grid =
[[132 125 128 122 128 126 130 115 137 123 133 125 123 127 125 138]
 [141 135 128 120 140 121 127 127 143 140 121 124 129 134 130 125]
 [126 124 123 136 125 128 122 131 111 128 131 123 126 127 134 119]
 [104 129 119 133 126 121 137 127 134 125 122 132 136 143 132 122]
 [134 125 128 127 137 143 130 116 134 135 135 122 128 129 128 148]
 [121 131 132 126 117 131 128 128 134 121 132 126 131 118 123 121]
 [127 125 125 136 126 128 120 131 111 129 130 123 128 128 130 119]
 [119 126 126 143 127 132 133 132 115 121 119 124 123 129 140 127]
 [130 136 135 119 121 128 130 118 128 123 130 128 131 122 128 129]
 [125 132 132 123 120 127 129 114 133 121 131 132 132 132 125 133]
 [127 128 136 118 124 134 129 128 124 125 132 125 131 122 125 121]
 [112 126 129 133 118 119 120 123 132 123 122 131 134 119 128 123]]
The entry directly below the largest entry is 121
The smallest entry in the first row: 115
The entry in the bottom-left corner: 112
The top-left entry -> 132
The second-last entry, reading row by row -> 128
The third entry on the diagonal from the top-right corner: 127
Read off the last entry, reading row by row.
123
Read off the first entry in the row that holds the largest entry.
134
Read off the second entry, reading row by row.
125
The fourth entry, reading row by row: 122
Read off the second entry on the main diagonal.
135
The smallest entry in the first column -> 104
Read off the last entry of the largest entry's row.
148
The entry in the top-right corner is 138
The second entry on the diagonal from the top-right corner: 130
The entry directly above the smallest entry is 126
Read off the largest entry in the first column.
141
The 4th-last entry, reading row by row -> 134
The 3rd entry, reading row by row: 128
Read off the fifth entry, reading row by row.
128
Read off the third-last entry, reading row by row.
119
The entry just right of the smallest entry -> 129

[[134 130 130 128 124 122 130 126 127 131]
 [135 136 132 126 128 108 126 117 135 130]
 [136 125 130 130 119 129 136 133 120 133]
 [130 139 130 125 136 105 120 112 142 126]]
Rows and columns are numbered from 0.
The bottom-right entry -> 126
Give the bottom-left entry.
130
The entry at row 1, column 0 -> 135
The entry at row 0, column 0: 134
Give the bottom entry of the column that holds the smallest entry.
105
The entry at row 2, column 2 -> 130
Give the entry at row 0, column 1.
130
Give the top entry of the column that holds the smallest entry.
122
The top-right entry -> 131
The entry just left of the largest entry -> 112
Give the entry directly above the smallest entry.
129
The entry at row 0, column 2: 130
The entry in row 2 and column 0: 136

[134 129 115 136 129 105  98  98 112 108 138 119]
Read off the second entry from the left.
129
Read off the entry just right of 112.
108
The largest entry: 138

[[129 128 138 130 126]
 [134 119  98 110 123]
 [132 121 148 127 127]
 [129 130 102 109 138]
 [125 132 120 139 126]
 [124 131 129 126 124]
 [131 123 148 129 116]
 [128 128 134 123 125]
 [142 142 137 143 150]
 [139 143 137 147 121]]
Rows and columns are numbered from 0.
What is the bottom-right entry?
Answer: 121
The entry at row 0, column 1: 128
The entry just left of the largest entry: 143
The entry at row 1, column 0 -> 134
The entry at row 0, column 2 is 138
The entry at row 0, column 0 is 129
What is the entry in row 2 and column 0?
Answer: 132
What is the entry just right of the smallest entry?
Answer: 110
What is the top-right entry?
Answer: 126
What is the entry just left of 98?
Answer: 119
The entry in the bottom-left corner: 139
The entry directly below the smallest entry: 148
